One turning vector, and how many steps it has turned
The counts run from 0 to 736.
[ -8.5 -36.4 -30.6  16.8  32.0   2.2  20.7   2.6   7.8   3.7 -26.7  41.8
  10.4  -0.8   6.0 -34.6   2.3  14.0   2.8 -23.0 -25.9  20.5  18.4  13.6
   5.8  -1.9   9.0  21.6   2.1 -12.4  13.7  17.5 -26.9   2.2  24.8  13.5
 -23.0   5.1  52.7   7.6  -6.7  -6.0  -6.8] => 170
[ 25.0  14.9  -6.5  -5.9 -16.0   0.5  23.7   5.3 -12.8  -5.0 -30.9   5.8
  -2.7  33.5 -36.1 -15.9  24.8   9.6 -24.3  -4.4 -15.8   7.7 -40.0   0.6
  10.9 -19.0 -26.3 -41.7  12.0  17.2 -12.2 -21.2 -38.7  -8.9   1.4  16.9
 -17.7  15.6  10.7  17.3 -15.2  -4.5  -2.8] => 408
[ -9.5 -20.2  15.3   5.7  16.2  -1.0 -21.7   6.4   7.0  -1.1 -49.6 -13.1
  -9.0  -7.8 -32.5 -29.1 -10.2   3.8  -2.2 -10.0 -18.6 -19.8  10.7  20.8
 -12.6  -4.6 -26.9  23.9  -8.2  -5.1 -38.5 -30.5  20.1  -4.7  18.6  18.2
 -31.0   7.3  12.6   5.8  -5.7 -31.6 -12.5] => 88
[ 29.3   0.6 -10.4 -24.6   0.4   9.8   0.5  30.1 -29.6   0.9 -34.2   5.4
   9.0  -3.4 -12.6 -11.0 -17.1   7.7  -9.6 -31.9 -29.2 -31.8 -10.5  23.8
   7.7   4.4  -9.5   2.9 -20.4  38.8 -24.1 -36.8  13.3 -23.1  25.2   4.7
 -16.8 -12.0  10.0  -2.5  15.2 -23.9   0.3] => 104
[ 11.0 -32.3  -6.7   7.1   8.1  17.6  -7.6  -2.4  -4.1  -7.0 -29.4  10.0
  -5.1 -29.7  10.0   2.0 -19.7  -3.1  29.4 -19.0 -36.5   5.7 -10.2  18.7
 -23.9   3.4 -31.7  20.9  -9.1 -29.7 -21.6   7.0  -1.7   0.4  12.2  40.2
 -16.2 -25.6  25.3 -10.2 -40.0  11.2   3.4] => 48
[  4.3 -24.7 -16.3 -12.0   4.2   6.8 -12.6 -46.7  -7.6   5.8 -36.9   2.9
  -9.7  -6.5 -24.8   2.0  13.5   1.4   0.6   7.5   0.9   0.4 -12.1  16.8
  29.7   9.6 -35.6 -19.6 -11.5  -6.7 -37.5   1.8 -22.5 -16.9   8.1  16.7
 -19.4 -22.0  17.6  17.6   3.5 -25.4 -28.3] => 575
[ 28.7   0.3  13.4 -18.6  -8.4  -6.2  -0.2  -5.7 -18.5  -1.7 -47.8  -6.6
  -8.2  15.4 -11.7  14.4  -4.4   6.1  -6.7  14.3  -9.2 -15.1 -58.1   9.1
  12.0  13.6 -34.2 -22.3 -10.2  17.3 -48.3  -5.0 -11.8  -8.0  -7.3   6.6
 -17.3 -37.0  -4.6   2.8  -4.1  -5.9  -7.8] => 317
[ 14.3 -10.8 -27.4 -20.0  -5.5  11.8  13.4 -13.8 -19.7  -4.8 -22.8 -24.0
  -1.7 -15.8 -32.9 -28.0  17.7   1.6   2.1 -21.0 -14.9  11.2  -5.1  13.0
  12.3 -20.2 -36.8  -4.5   0.6   4.4 -18.9 -13.4  -1.1 -10.5  -0.7  39.2
 -21.4   9.6  28.8  14.6   4.5 -30.1 -28.4] => 714
[ -4.2  -9.9  -1.0   9.6  12.6 -13.5   8.7   2.5  -5.1  -5.8 -31.3 -12.0
  -5.5  28.3 -32.0 -51.2  23.5   7.7  -5.5  -1.3 -10.4   7.2  -3.2   0.3
  -5.4 -52.3 -15.9  12.2  19.4  15.8 -26.0 -13.8  -3.1  -2.8   9.2  21.9
 -27.3  27.2  20.7  16.2 -32.5  -4.0  -0.3] => 699
[-14.7  -5.6  22.6   3.9  -5.5   7.6 -34.1   1.9 -10.1   6.5 -45.2 -13.1
   0.1  25.0   1.3   6.9  29.5  -7.5 -10.6  24.0   8.4   2.3 -48.5  12.5
   2.6  -7.7   3.2  -3.4 -24.4  11.4 -48.7  -1.4  -9.3 -18.6  16.5 -11.7
  14.0 -41.1 -12.5  -1.8 -17.3 -21.5  -6.1] => 162
[ 31.9 -18.7 -23.8 -16.7  19.6  -2.6   9.8  -7.9 -23.8  -1.9 -43.6  11.6
   9.0 -15.6  11.6   4.4 -30.0   4.4  17.1 -17.6 -31.8 -16.4 -23.5  14.5
  17.1  16.9 -33.7   7.5  -7.8   5.7 -20.5   7.5   3.7 -10.3   0.9  22.2
 -29.2 -40.6  28.2  -4.4   2.4   3.6 -13.7] => 183
[ 24.3  -6.3 -10.2  -8.3  -5.1  -1.7  55.4  16.3   0.3   1.3 -30.7   7.0
  10.6  11.6  11.7 -15.0  -1.3   7.8 -34.3 -16.3 -22.0  26.5 -36.5  -8.9
   5.1  18.6  -3.5  -0.3 -17.5  -0.1   5.6  21.2 -27.3  10.5 -19.4  -3.1
 -21.5  -4.7  32.1   4.2  28.4 -15.0 -26.0] => 367
[ 15.7 -26.2 -30.5 -12.1 -13.1   7.2  29.6 -41.5 -12.0  -1.2  -0.6   8.0
  -4.6   5.6 -24.0 -10.8  26.9   5.2  -0.8  -1.9  -1.6  31.7 -16.5   1.5
  17.9  -9.4 -25.2 -22.5  -6.1  -0.6 -19.0   6.4 -44.5  -4.5   5.6  22.2
 -17.0  10.0  32.5  24.3   7.2 -24.5  -6.1] => 405
[ 13.9 -19.2 -13.1  -0.5  -8.0   9.4  34.4  27.6 -10.4   4.3  12.9  33.7
  20.5  17.0  16.5 -27.0   7.9   9.5 -11.2 -29.6 -25.5  22.1 -18.7   7.4
 -22.3 -11.4  31.2  22.0 -19.3  28.8  -0.7   4.9 -18.5   4.1  32.2 -16.3
  -5.3  12.3  23.9  -4.8   0.1 -13.2  31.2] => 156
[  0.3  -6.7  21.8  17.5  29.0  -3.9 -14.0  42.1   3.9   5.0 -56.1  35.6
   9.2  31.9  13.2  -5.2 -13.6  10.1 -14.7  -5.2 -25.8 -19.4 -26.0  19.6
 -10.3  11.3  13.5   9.4  -8.7  12.8 -12.2  -4.6  -5.7 -11.2  21.3 -15.6
 -14.0 -29.9   4.3  -4.4 -20.1  14.6   6.7] => 122
[ 14.9  -5.9  -3.0  -2.8   4.2  16.4  -1.7  26.7 -16.7   1.9 -40.0  19.3
  22.2  13.8  35.8  15.0   0.1   1.5   1.2  -9.3 -25.1   8.9 -54.9   9.7
  -0.3  10.4  -0.5  -3.9 -12.6   9.2  -2.3  16.6 -19.6 -16.9   5.6   1.2
   6.5 -45.9  14.3 -17.6 -29.1  19.4   2.7] => 200
[ -2.7  -8.4  18.2  27.2  -6.1   4.8  12.9  47.2  13.3  -2.6 -16.0  32.2
  11.2  34.6  13.1 -16.6  10.1   5.3 -19.9  -8.5 -24.6  19.1 -32.2   2.0
 -36.1  -9.6  23.3  17.5 -12.9   2.3   0.6   6.3 -25.3   8.9  16.0 -17.4
   2.1   6.2   6.5  -9.5 -27.3   7.2  28.5] => 293
[ 10.4   3.1   1.7   8.2   5.0   1.5  17.4  18.7   7.2 -10.0 -55.3  -0.8
  -6.6   3.1 -26.3 -22.5   3.6  12.5 -18.2 -16.1 -31.1   9.1 -12.3  -2.2
  -5.8  -7.5 -40.1 -11.9  12.5 -20.6   4.6  -8.7 -24.2  -1.2 -13.3  43.1
 -27.3  14.9  22.6  14.0 -20.0  -2.1 -27.7] => 579
[ -1.7 -26.7  -1.8  11.9   7.5  12.5 -28.4 -16.9  -2.6   8.4 -18.2  31.1
  -4.4  27.4  -3.1  10.3  21.4   7.4  14.7  17.9  -2.4   0.1 -27.1  25.8
   3.5 -11.2  -9.5 -19.1  -2.2   7.7 -35.1   2.1 -32.8 -13.9  35.3   6.0
   0.6 -25.1   0.9   1.8 -49.0  13.4  30.9] => 83
[-14.5 -26.2 -24.0   9.2  41.6   4.0   7.0   5.7  -5.5  -1.0 -46.9   9.0
  16.4 -14.0  11.7 -39.4  -3.3   5.0  14.9 -31.0 -25.9  11.7  13.1   6.9
   6.8 -13.8  -6.2  31.5   0.1  -5.1  -0.2  14.7   4.4 -12.9  10.8  21.8
 -18.5  -5.5  43.4   0.5 -11.8  -6.6 -33.1] => 168
[ 11.9 -41.4 -20.9  -5.0   3.7  10.2 -15.4 -25.3 -21.9   7.8   1.3  25.0
  -3.6  -6.4  -8.4  -6.7   1.2  -1.3  35.0  -3.8 -15.1  -4.5  -8.0  30.1
  -6.4 -22.0 -15.2  13.5  -5.8  14.4 -48.0  -6.5  -3.4  -7.0  41.9  13.7
 -13.0 -17.5  13.6  -5.2 -31.1  -1.6  34.6] => 220
[  7.5 -10.2 -15.2  -8.0 -35.4  24.4  22.4 -12.8 -11.5  -8.2   2.0 -15.9
  -6.9   1.4 -17.2 -16.1  37.0  -5.7  -5.0  -7.9  -8.9  44.9 -31.3  -2.0
 -18.6 -33.8 -24.3  -6.3 -10.8 -10.1 -15.4   5.7 -34.1   3.5   1.0  32.7
   2.5  17.6  20.0   6.3 -24.0 -20.5   3.0] => 542
[ -6.9 -19.1   5.6 -15.8 -29.4  39.3 -18.4  -3.5 -12.7  -2.5 -14.1 -22.3
  -4.7 -21.7   2.8   6.3  24.6 -16.0   2.9  -4.8  -3.5  25.0 -31.5  15.1
 -23.9  -2.8 -23.3   6.7 -41.6 -14.0 -43.7   8.3  -9.6  -8.1  11.9  19.0
  16.3 -17.8  -3.9 -11.9  -6.6 -36.4  -5.2] => 282
[ 18.4 -12.4  12.7  -3.8   0.2 -10.2 -17.6   5.4 -15.8  -4.9 -23.7  -2.7
 -11.8  13.6 -35.0 -22.9  -0.3   6.8   6.9   0.6 -15.2 -23.6 -14.1  22.5
 -11.8 -28.7 -30.8   6.3   1.6  25.0 -51.0 -36.3   8.7  -6.7  27.6  15.2
 -27.6   3.3  -5.5   1.5 -29.9  -8.3  27.8] => 530
[ -0.4  -3.3  12.4  24.4   2.5   0.8  20.5  52.7  14.3  -2.3 -25.4  34.9
  13.9  38.3  15.9 -19.8  10.6  12.4 -26.8 -20.0 -25.0  18.2 -29.4   0.2
 -21.6  -5.3  23.7   6.1  -3.8  -0.8  14.6   5.8 -32.3   4.9  13.1  -8.6
  -5.2   9.8  10.6  -6.8 -25.2  12.7  16.7] => 292
[-23.9 -23.9  11.6   6.2  26.8  -0.8  -6.6  17.8   5.9   5.7 -53.5 -14.9
   4.2  -8.7  -0.4 -39.5  -5.8  -5.1 -16.0 -16.5 -11.2   5.3   1.6   6.0
 -10.7  -3.7   0.4  45.2 -22.5  -4.2 -19.3  -1.5  18.4   1.1   5.6   1.8
 -23.2  -2.5  20.2  -0.4  11.0 -35.1 -37.5] => 518
[ 10.9 -29.9 -31.9 -13.8 -14.0   9.2  32.4 -46.8  -9.3   0.8   5.9   9.4
  -6.1  -7.1 -11.1  -8.6  22.6  -0.2   5.3  -7.9  -0.9  37.0 -13.0   5.2
   6.9  -3.5 -25.2 -12.3 -15.8  -8.9 -22.0  17.3 -38.5   1.5   8.7  19.6
 -17.9   6.4  35.2  11.8  13.0 -29.7  -7.2] => 404
[ 23.7 -38.4  -5.9 -23.5 -25.2  17.0   3.5 -14.0 -12.5   4.0   5.4  14.5
  -6.5 -17.8   4.4   7.0  -8.1  -9.8   8.8  -9.7 -17.0   0.3 -21.2  30.5
 -13.2  21.2 -13.5  10.2 -41.4  11.9 -48.6   1.0  -4.1   2.4  31.4  -7.7
  -7.0 -25.5   8.0  -9.7  14.2 -29.9  27.0] => 143
[ 25.2 -27.0  -7.7  -2.0  22.2 -34.0  41.6  -6.3 -11.1   2.0 -25.6   2.1
   7.3  20.4  14.9 -34.6 -16.8   7.9   6.3   3.7 -18.2   7.3 -31.7  -7.2
   7.2 -16.7  -6.5  30.3   0.8  25.3 -29.6  25.8  -0.9  19.1 -12.6 -12.2
 -40.1 -11.9  27.5  -3.4   4.5   5.2  -1.7] => 351
[ 26.4   5.6   6.1 -11.6   7.3   1.9   8.9  47.6 -15.3   4.6 -41.6  22.3
  17.2  31.4   7.0 -10.4 -11.2  14.7 -25.6 -19.6 -29.6 -20.9 -32.7  11.3
   5.7   6.9   9.7  -2.0 -15.5  37.7  -6.9 -18.2  -4.6 -16.2  18.0 -19.1
 -14.7 -17.0   6.7  -3.0  13.2  -8.9   5.7] => 549
[  3.6  13.9  -4.2   1.3  -2.2  16.9  22.4  33.9  -7.6 -13.2 -42.4 -17.8
   8.7  -1.0 -10.3 -29.7  15.5   2.5 -14.0 -30.3 -30.6  22.9 -23.3  -3.5
  -7.8 -17.9 -24.5  -0.3  -1.6 -11.6  12.0  -5.3 -13.1 -14.1 -14.5  40.4
  -8.7  12.5  26.8   3.8 -19.2  -6.9 -38.2] => 151
